One turn moves each row of this set onto another row. After a few examples, where does it send each row asked below?
j246: [ -6.2   1.9  33.1  18.4  -0.8   6.6 -12.6  11.8 -23.0 -30.4 -22.6 -18.8
  14.2  15.3   3.6   2.0  11.8  12.5  10.1  -7.5   1.0  19.6  14.1  29.7
  -9.4  14.2 -13.3  29.3  -3.5 -20.6]
j890: [-30.1   8.0   7.8   0.4  17.4  -9.6  17.1  -3.8  37.9  13.2 -14.5  -1.8
  17.1 -13.5  14.9  -8.9  34.0   4.8  24.0  -6.2  12.8  15.9 -14.8  19.4
  14.0 -26.8 -13.2 -25.5  15.5 -22.4]
j533: [ 21.3  -1.4  11.0  11.0  -8.0  20.4  13.9   0.8 -14.8 -36.7 -23.5 -22.9
   3.2  -0.4  -0.7  23.9 -12.2   8.3  -5.3  30.1 -20.1   3.1   5.6  17.5
  -5.9  27.3  -6.1  24.0  -1.5 -19.0]
j782: [-17.0   5.8   3.5 -14.3 -12.6  18.4 -18.5   9.0 -27.2  29.6  -1.5  -8.4
  -3.1  -1.2  -3.4 -19.3  21.8 -15.0 -15.0  13.2 -21.9   1.4 -32.1  -3.9
  15.9  -3.7   7.7  14.7  50.4  12.2]
j25: [-22.8   7.5  22.3  12.9   9.4 -21.7   8.0 -23.5  27.7 -10.2   7.8  -2.6
  30.6  20.6 -15.5   1.2 -23.0  -2.5  -6.9  -8.8   2.4   4.4   5.9  -9.3
 -34.5  15.6  29.9   0.6  -9.3 -20.0]
j643: [-18.9  14.1  -9.8  -7.5  -2.8 -15.5  -4.0  -3.2  15.8  -3.4  -2.3  -0.5
 -25.1 -27.4  27.2  22.3  10.2  11.7  39.6  10.1 -10.1   8.3   4.5  13.4
  -8.8  -8.9 -20.4  10.3 -43.4  20.5]
j438: [  3.7   3.1  11.9  -2.7  -6.6  15.1  -1.4   6.3 -51.4 -14.7 -22.5 -22.0
  -4.5  -6.3 -12.3 -14.9 -20.0  11.9 -19.3  11.1 -31.4  14.7  -8.2   1.0
 -14.8  15.6  -6.1  16.6   2.1  12.6]
j983: [-24.7 -13.3  22.3   6.9 -19.4  19.8 -31.9  10.3  -9.1  21.0  -2.0  -8.1
  30.0  27.2 -12.7 -16.9  32.6   3.6   9.0  -8.6  -6.9   9.7  -6.2  20.2
  30.4  -8.5   8.8 -15.5  31.3 -21.9]
j534: [-11.4 -21.2 -25.3  10.4 -11.4  15.2  -2.9 -27.0  -7.5  44.3  36.0  -9.1
   5.7  -7.1 -25.5 -15.7  -2.2  13.5  28.0 -11.5 -18.1   3.7  -8.3  -8.4
   3.0 -13.6  -9.7 -31.9  -6.0  26.6]
j296: [ -2.0 -13.9 -18.7  29.5  -1.3  -0.3  39.1 -12.1  33.8 -25.1   6.6  -2.3
  27.9  16.6  -9.9   4.3 -12.1  -8.7   0.0  -4.3  13.6  -6.5  19.4   5.3
   1.9  24.4 -13.4   9.4  -6.4 -15.2]
j462: [-34.6  23.7  31.6  -3.1  24.1 -11.7   1.1 -15.2  42.1  10.0   6.3 -10.3
  12.7 -12.5  14.4  17.4   6.0  -2.6   0.3  11.6  12.8   0.4 -19.2  -6.9
  -9.9 -17.5  21.9 -17.5  21.6 -22.1]
j766: [-29.3  19.5   6.0 -22.5  14.3 -24.9   8.7  20.7  32.0 -22.7 -18.2  -5.3
  -6.8 -13.7  29.3  -7.1  19.3  -7.0  -8.4   4.6   3.5 -10.3 -16.6   6.9
  12.2 -14.3 -14.5 -12.7  -9.3   8.7]
j106: [-34.0  16.3  -8.7   1.1  19.0  -6.2  17.0   1.3  16.1   8.5   7.2  -1.5
  -3.9 -17.2  19.2 -11.7  19.0 -24.9  -5.4  -5.0  23.5   1.0 -14.9  -5.8
   4.1  -7.2 -23.5  24.8  34.2  14.5]
j905: [ 24.4 -19.9 -17.2   9.8   4.8   3.8   4.7  27.5  -6.6  33.6  38.6  16.7
 -21.2 -28.7  15.6 -19.9 -19.7   8.4 -17.9   4.2  -7.2  -5.9  -0.2  -8.4
   8.0  25.7   5.7  -2.5 -18.3  -8.3]
j731: [-20.1 -11.8  12.7  -3.5 -26.0  10.6 -36.3  14.5 -30.7 -27.8  -6.9 -11.7
  -2.5  13.0  -6.5   8.0  -8.9   7.8   2.6   1.8 -20.2   1.4  20.7  13.0
   0.3  22.0  -6.3   6.1 -39.6  12.9]
j507: [ 24.3   0.8 -12.0   4.6  -1.0  14.9  22.3 -21.3  16.8  13.0  -0.7 -18.5
 -11.4 -31.9  10.8  34.6   9.8  23.1  37.8  38.4 -25.7   3.2 -17.0  16.0
   3.1 -14.3  -7.9 -13.8  -2.4  -7.7]
j236: [ 21.4 -20.4 -16.2   7.7  14.3  -0.1   7.8  27.6   0.8  28.8  41.5  16.6
 -21.6 -28.8  18.2 -18.7 -11.6   0.0 -21.0   0.7  -1.3 -12.0  -3.0 -10.1
   6.0  26.1   1.5  -4.4 -13.5  -7.3]
j326: [ 13.0  -3.4  20.4  -7.3  -9.2  11.0 -38.0   7.6 -32.0  10.7  -3.9   1.5
   6.8  20.3   4.0  -5.1  19.9 -24.9  14.4  28.1  -6.0 -18.5 -15.7  12.0
  34.3 -23.1  26.1  -8.0  26.7  -9.3]
j812: [  6.4   8.9  -4.9   1.2  13.3   6.3  18.1 -16.3 -15.3   7.5  -3.0 -25.5
 -19.0 -41.9   4.9   3.5 -10.5  29.3  21.3  12.5 -19.7  16.3 -18.1   0.2
 -17.1 -18.4 -26.9 -15.7 -16.9  22.2]
j322: [ -4.6  28.9  25.2  10.9  10.3 -11.6  -9.9 -26.7  21.6  21.0  15.8 -16.2
  -3.8 -17.4  18.2  33.6  -2.7  26.1  33.3  20.3 -10.1  10.2 -13.1   0.5
 -27.2 -22.2  22.7   4.3  -5.6  -8.8]
j325: [ 12.3 -18.0  -9.9  -0.1   8.2  12.0   0.2  29.4 -12.9  29.0  26.1  16.6
 -28.8 -41.5  19.9  -7.7 -16.2   0.0 -23.6  15.7  -5.3  -0.5  -1.1  -7.6
   9.2  30.4   2.5   1.3  -9.3 -13.7]
j540: [  0.0 -23.2 -20.7   1.4 -17.2   1.1  -8.1 -31.5  -0.8  35.0  10.0  26.8
  17.2   7.0 -21.2  -6.6  -5.1 -19.5  48.6  13.8  -8.8   1.7   5.1   3.7
  19.2 -21.7  23.9 -33.7 -14.7  -4.7]
j95: [ 19.2 -17.3 -15.2   4.0   2.5   9.9   0.4  28.0 -11.0  37.7  32.1  17.2
 -26.3 -39.6  19.5 -12.8 -18.6   8.5 -17.7  12.9 -10.5  -0.3  -0.7  -7.8
  11.6  23.0   5.7  -1.6 -14.3 -10.0]
j207: [-26.2  -5.3 -11.8  -7.3 -23.5 -25.7   2.1  10.7  13.7 -17.6  -8.8  13.3
  19.1  31.0 -13.1 -31.6  -8.1 -13.7 -12.6 -17.1 -15.6  -4.3  10.5   2.6
   3.1  21.1   8.5   5.2 -28.5  11.6]
j35: [ 13.9 -23.8 -12.5  -0.5  16.1   4.8   1.1  30.1  -2.8  31.5  40.4  17.8
 -23.7 -29.8  15.9 -15.6  -4.0  -9.1 -24.6   3.2  -0.1 -14.2  -6.6 -10.7
   8.1  29.0   4.0  -6.4  -4.0 -10.1]
j126: [ 25.7  -8.5  22.5   2.3  -1.0   4.7 -17.5  -3.7 -47.7 -32.9 -21.6  -2.6
   1.4  12.9  -5.7   8.3 -14.2 -13.7  17.3  25.0 -10.5  -2.2  11.6  17.3
  -8.1   7.6  10.6   8.1 -21.5  -9.4]
j714: [  4.2 -14.8   4.1   1.0 -28.4  32.4 -16.0   6.6  -9.1  10.5   1.9 -11.6
  15.8  24.0 -12.7   7.9  20.2 -13.5  -9.5  25.4 -24.0 -13.2 -13.8  10.0
  30.2  14.4  19.5   6.9  44.9 -18.2]
j57: [ 13.7 -32.1 -27.0  18.6 -32.7  21.2   7.0 -25.9  10.7  29.9  24.3  -2.4
  23.8  17.5 -31.8   5.1  -2.4   9.8  26.5   8.2 -29.6  -4.5   0.6   5.3
  15.7   8.1  12.0 -23.3  -1.7  -7.5]
j235: [-21.1  -6.2 -27.4 -15.9 -35.0 -12.8 -19.5  -7.2  18.2  43.9  16.4  17.1
  -1.3   7.6  -5.4  -9.5  21.4  -2.2  35.4  -0.6 -33.6  -1.4  -9.3   4.1
  15.2 -10.8  17.3 -10.3 -18.3  22.2]
j884: [ 10.6 -23.9  -8.8  -2.5  11.8  11.0  -2.1  30.8 -11.9  27.2  30.4  18.2
 -25.5 -33.7  14.9 -11.0 -10.3  -8.9 -28.8   9.9  -2.7  -7.9  -1.5  -9.9
   8.3  35.4   5.4  -1.4  -3.8 -13.9]
j619: [-14.8  16.6  44.0  19.7  -1.7   3.9 -22.6  -8.4  -9.0 -16.1   0.8 -21.1
  14.8   8.4   0.8  24.7 -28.3  18.3  -3.0  12.5  -4.0  13.7  12.8   1.0
 -26.9  10.6  23.0  19.7  -8.5 -19.7]
j154: [-10.6 -10.1  -7.6  18.5  -4.3 -14.5  12.9 -10.1   6.1 -15.9  -7.5  25.5
  32.5  26.0 -10.4 -21.8 -26.3 -30.8   8.7  -1.9  25.1  -1.7  26.9   3.1
  15.8  -1.2   9.5  -0.6 -16.4 -13.7]
j575: [-26.7  -7.5  11.5 -26.4 -20.5  12.2 -45.1  20.0  -9.4  14.8   2.6 -12.3
  -6.6   3.8   3.8  -0.6  30.4  -0.8   2.6  13.0 -24.7 -14.0 -20.7   7.9
  34.8 -15.6   7.8 -32.7   6.1  12.7]
j112: [-15.9 -10.4   2.3  11.0   2.8 -15.7  27.1 -13.4  14.9 -16.2 -23.7   5.1
  32.6  13.0 -19.7 -20.2  -1.3   4.1  15.6 -21.6  -4.4  26.9  14.8  19.2
 -20.4  18.2  -6.4  -2.9 -22.7 -22.5]
j558: [ -0.3 -20.6  -2.5  -1.3 -23.6   3.5 -13.4 -21.9  -9.9  37.5  -0.6   4.4
  19.6  17.5 -30.2 -12.8  27.0  11.4  44.1  -7.8 -40.8  22.3  -8.6  22.4
  -8.1   3.6  18.9 -12.4  -3.7 -11.9]
j579: [ 18.8  -0.2  -1.3  -4.1  15.7  -7.8   8.6 -27.7  -5.3   0.0 -11.9   8.6
 -13.4 -27.7  10.9  23.1  -1.7  -6.1  55.4  32.7  -3.8   5.5  -1.1  14.4
  -9.2 -24.3  -0.7 -16.2 -30.4  -4.0]
j813: [ -8.8   0.4  11.9   8.8 -14.4  -7.8 -19.9 -32.6  15.7  40.7  30.6  -2.5
  22.2  20.5 -21.9   6.0  -4.7  10.4  24.0   1.5 -27.5   3.3 -11.1  -7.2
 -20.6  -4.4  49.4 -12.3   0.7  -9.5]
j742: [  3.5  11.8  14.1   0.1  10.2  -3.0  -4.3 -10.2   1.9  15.4 -11.7 -12.2
  -9.7 -20.5  19.1  18.5  42.5  20.5  53.0   9.7 -15.3  22.8 -17.4  31.4
 -13.2 -18.4 -10.0   8.6   0.2 -11.1]
j903: [-30.4   5.4  39.8   1.6 -12.4  16.4 -40.9  -6.0  -1.1  24.9  13.8 -13.9
  21.8  14.7  -9.9  12.7  -1.8   4.7  -6.2  15.5 -11.1   1.6 -10.6  -6.0
   4.3  -6.3  42.5 -14.5  29.5 -22.2]
j694: [ -5.4  18.3   9.4   3.6  17.8 -15.7   7.0   5.1  17.2  -9.9 -12.5  10.8
   6.7  -1.7  30.9  -5.1  10.9 -30.3  13.1  19.7  34.1 -12.9  -6.8   8.7
  30.8 -35.5   0.1   0.3  16.9 -12.1]
j378: [-29.4 -15.0 -19.9  22.8  -0.6  -0.1  14.0 -13.0   1.0   1.0  24.8   1.0
  19.4  14.4 -21.1 -23.9 -13.5 -13.7  -2.8 -30.3  15.7   3.6  16.9 -11.2
  -7.1  18.3 -21.5  11.1  -4.7  17.9]
j776: [ -8.1   5.5  -9.3   5.3   8.2   5.7  23.5  -3.6  44.8   7.7   7.9  -6.0
   5.5  -8.8  21.4  17.2  31.3 -17.2   7.2  19.3  14.2 -15.9 -18.8   7.6
  27.3 -10.7  -8.6   1.6  41.3 -15.8]

j558 goes to j742
j438 goes to j782
j57 goes to j507
Now find these:
j575 goes to j766
j95 goes to j325
j579 goes to j126
j813 goes to j322

One turn moves each row of this set onto another row. After a few examples, where does it send each row asked below?
j937: [ -7.4   9.4  -9.6 -18.9 -26.0 -10.4 -37.4  12.1  24.1  21.3  35.5  13.9
  -7.3  -8.4  19.3 -12.8  22.2 -12.7   1.2  19.8  15.6  -2.3  26.2]
j476: [-26.6  15.1   6.5 -19.7  35.5  11.1  -6.3  -7.6   8.1  39.7  24.9   7.4
  -5.9 -11.4  14.2  16.7 -34.0  27.4  13.2  11.5 -14.1  -0.2 -20.9]
j452: [  3.1  25.5   7.1  -1.9   6.2 -29.7 -42.5  -7.5 -12.4  17.3   8.3 -11.8
  -6.4 -25.6  29.2  37.3 -15.7  15.6  24.9  23.1 -11.4  17.7   8.0]
j282: [ -8.4 -20.1  -1.7  -8.8  -8.6   0.3  12.1  -1.9  -6.2   2.7  -7.6   4.7
  25.3   1.0 -10.0 -36.4  -3.0 -37.6   5.1  -3.9  10.9  -1.3  39.9]
j801: [-33.0  12.5   2.9  -7.6 -11.2   4.4  20.6   2.5 -14.2  10.6  31.9   1.3
  -6.6   4.7   0.6   2.4  27.8 -20.6  36.2  30.4  11.4  -1.6  16.3]
j366: [-12.4 -21.9  21.1   7.0 -16.5  -7.0  15.4 -17.2  18.5  25.0  21.8 -19.5
 -27.5  -7.4  16.0 -13.9  -3.2 -20.2 -20.3   6.0  15.8  17.2  37.3]
j842: [-34.6  -6.1 -10.5  -7.3  -4.4  -1.5 -30.3  -3.2 -24.5   1.6  33.3   8.9
 -16.6   7.9  -8.9   4.7  13.8 -20.1  17.3  27.1 -44.2   5.4  30.7]
j588: [ -7.8  14.6 -11.4   7.8  -7.1   9.5  -1.4  -3.8 -18.5  -6.5  28.4 -18.1
  -3.3  23.1  31.9 -12.6 -62.4   5.8   3.2  -8.6 -26.4  17.6  33.5]
j734: [  7.4   6.6 -30.9 -13.0  22.4   1.6 -18.8  24.0 -20.2  18.1 -13.1 -10.7
  -7.5  12.2   6.5  11.4 -18.5  25.9  -2.3  19.5 -50.6  -2.8   5.7]
j376: [  4.1  27.8  17.8   4.1 -35.7  -7.0   3.5  27.6 -12.7   0.5   9.8   3.7
   0.8   8.1  -9.4 -24.9   2.6 -13.9 -18.8  11.7  21.0 -22.9   4.2]
j516: [ 16.4  49.2   1.6   0.7  19.8 -24.1 -10.5  -8.2  -9.8   7.9  15.5  -0.1
 -10.9 -16.4 -12.5 -31.7 -12.2  37.1  19.8  21.7 -22.0   6.5  19.6]
j345: [  6.2 -28.8 -15.2 -13.9 -21.4   3.2  -3.4  -9.0  -9.4   1.0 -14.9  16.2
 -25.2   2.5  -8.1  12.4  22.0 -13.9   7.0  24.0   1.1 -10.3   5.6]
j844: [  0.9  19.5  10.3  -5.9  12.8 -31.4   8.9  15.5  -7.5   0.0  -1.1  36.3
  14.9 -33.2  27.6  -7.1 -31.1 -17.7 -16.2 -11.7  10.3 -13.1  11.1]
j878: [ 15.3  45.8   0.2   2.0 -38.6 -10.1  -7.1  -4.2  -3.3   4.4  19.6   1.9
  -1.2   8.0  14.9   6.2 -53.6  10.3 -10.6 -18.1  -6.4  10.5  15.2]
j46: [ -0.2  31.6 -10.9 -17.4  42.6  18.8  -4.2 -13.1  -9.6  31.2 -12.4  27.2
  -5.1 -21.7  13.3  16.6 -25.7  -0.8  -6.7   9.4   2.7  -9.9  35.6]
j780: [-30.4  10.8  16.1  26.2  12.7 -24.7   8.7  -9.3   0.6  20.9  42.3 -12.3
 -18.6  -7.5  30.9 -16.8 -39.5   3.2 -18.1  -9.9  -7.4  -7.0 -13.6]
j127: [-12.9  40.5 -11.9   3.3  38.2  27.9 -15.7 -28.1 -12.6   9.1   4.6  -5.0
  -6.0   3.1  -4.1   4.2 -28.5   5.5   2.2  20.6 -17.0  -7.9 -27.3]
j670: [-43.2  -6.2   9.4  25.1   2.7 -27.8 -23.9  12.3  -7.5  29.0  21.9 -19.2
 -17.9 -20.6   5.8 -14.8  22.5   1.4  -3.2  34.7 -15.9  -2.2  18.1]
j332: [ -7.9   0.9   2.0  -4.2  37.5   9.0 -16.4 -25.3  15.5  24.3 -12.9   2.9
 -24.4 -38.0  14.9  -1.4 -45.3  21.6  10.8   3.7  -8.1 -13.9  12.2]
j787: [  1.3 -27.8   7.9  -0.5  34.9   0.3  29.9 -12.2 -14.0   8.1   1.8  -1.5
 -10.7 -13.1  19.2  -5.5 -29.3 -15.0   0.0 -35.3 -17.3   0.8  10.1]
j171: [-11.6  52.6   1.5  -7.6  51.1   9.3 -39.4   1.3   8.4   4.3   3.0   2.0
   7.2  -4.0  -0.9  -2.0 -29.2   5.4  -7.5   9.7  12.7  -4.0  13.6]
j466: [ 20.4  11.3 -16.6  -7.9 -19.0 -10.8   7.7   2.2  -0.2   1.1 -22.2   5.8
  34.7  -3.3   9.4  -2.9 -43.8   1.2 -12.2 -16.0 -10.1  19.9  -0.6]
j745: [-27.0  29.4  -9.5  -5.5  20.7 -25.8   5.4  -0.2  -6.3  22.1 -18.5 -10.8
  13.1   2.2 -23.6  32.8 -21.5   8.9  22.7   6.3 -14.0   9.9  33.7]
j178: [ -7.9  25.1   2.1   2.4 -21.0  -5.7 -30.0  10.8  15.9  -7.2  10.5  -6.3
 -44.4  -8.9 -29.4   0.4  12.3  -8.4 -13.7  15.0 -34.7  -7.3  24.9]
j275: [-18.5 -15.3   2.3  -3.4   0.5  -7.3   0.8  23.6  32.7  -6.0  10.6 -14.3
 -26.4  -7.1  -3.7 -42.3  13.3  10.6   4.8  32.0   2.5  -4.8   5.9]
j674: [ 19.3  35.0   0.0   3.7  16.1  -0.2 -12.1  -0.8   7.1 -20.0  10.4  -0.1
 -21.2   6.1   6.5  -5.9 -29.3 -23.9 -46.9 -23.7  -9.3  -0.9   5.4]
j210: [-37.9 -24.6   2.3   0.8 -41.2  -6.7  -4.7  -1.6  -4.6   2.8  22.8   0.7
  -6.6  -2.5  36.3   2.0 -25.1 -27.3   1.5  34.9  -6.8  -2.9  -2.2]
j752: [-18.9   3.3   7.3  24.4   4.7 -17.8  22.4   0.7 -36.8   5.4   5.7 -16.7
  10.1   6.6  40.7   0.7 -47.6  13.0  -0.9  14.1   4.9  21.4  18.2]
j53: [  9.5  -8.3  11.2 -17.0 -25.0  26.1 -15.3  14.1  -2.3 -23.3  33.7 -15.4
 -19.0  23.6   7.1 -16.4  -8.4 -20.8  -1.7   6.1 -18.3   4.2  -7.0]
j324: [ -1.1 -19.1   6.6   3.3  13.1   2.9  -0.9  -0.2  -6.5  17.4  -7.9 -21.9
 -14.3 -27.8 -16.0  -4.9  41.3 -18.3   9.2   4.2 -27.4  11.8  18.6]
j368: [-26.3  16.1 -10.2  -3.6   9.7  -6.2 -11.1 -15.8 -23.7 -11.0  36.3  16.6
  14.1  20.9  17.1  10.7 -40.1 -33.0  -2.2 -11.6 -20.7   1.5 -12.7]
j309: [-16.6  15.8  -0.6 -16.4 -17.5 -19.0 -12.3  28.0   8.2   8.7  -2.4  20.5
  11.7 -39.1 -15.2  -3.0  24.2 -20.1  12.3  19.3 -24.3  -5.0  15.3]
j43: [ -2.6  31.4 -32.5   3.3  21.9   0.2  -5.4 -18.4  21.1  29.3   0.5 -29.8
  -7.9 -26.7  20.7  -9.4 -16.8  -1.6  -1.4  20.1 -44.3  24.5  32.0]
j55: [-23.4   0.1 -24.3  16.1 -14.8  18.4 -22.9  -4.7  14.0  -0.1  -1.0 -37.6
 -25.3  11.2  -3.9 -11.4   9.5 -31.0   7.6   9.2  -2.0 -19.3  26.5]
j329: [ 25.1   3.3  10.8   6.7  12.7 -11.8  24.5  -4.2  -5.8   5.9  -1.8 -16.7
  14.0 -11.0  26.3 -20.1 -25.8  14.5 -16.2  -4.1   4.7  44.2   6.6]

j171 goes to j127
j210 goes to j366
Now find these:
j878 goes to j588
j345 goes to j937
j670 goes to j324
j43 goes to j745
j844 goes to j674

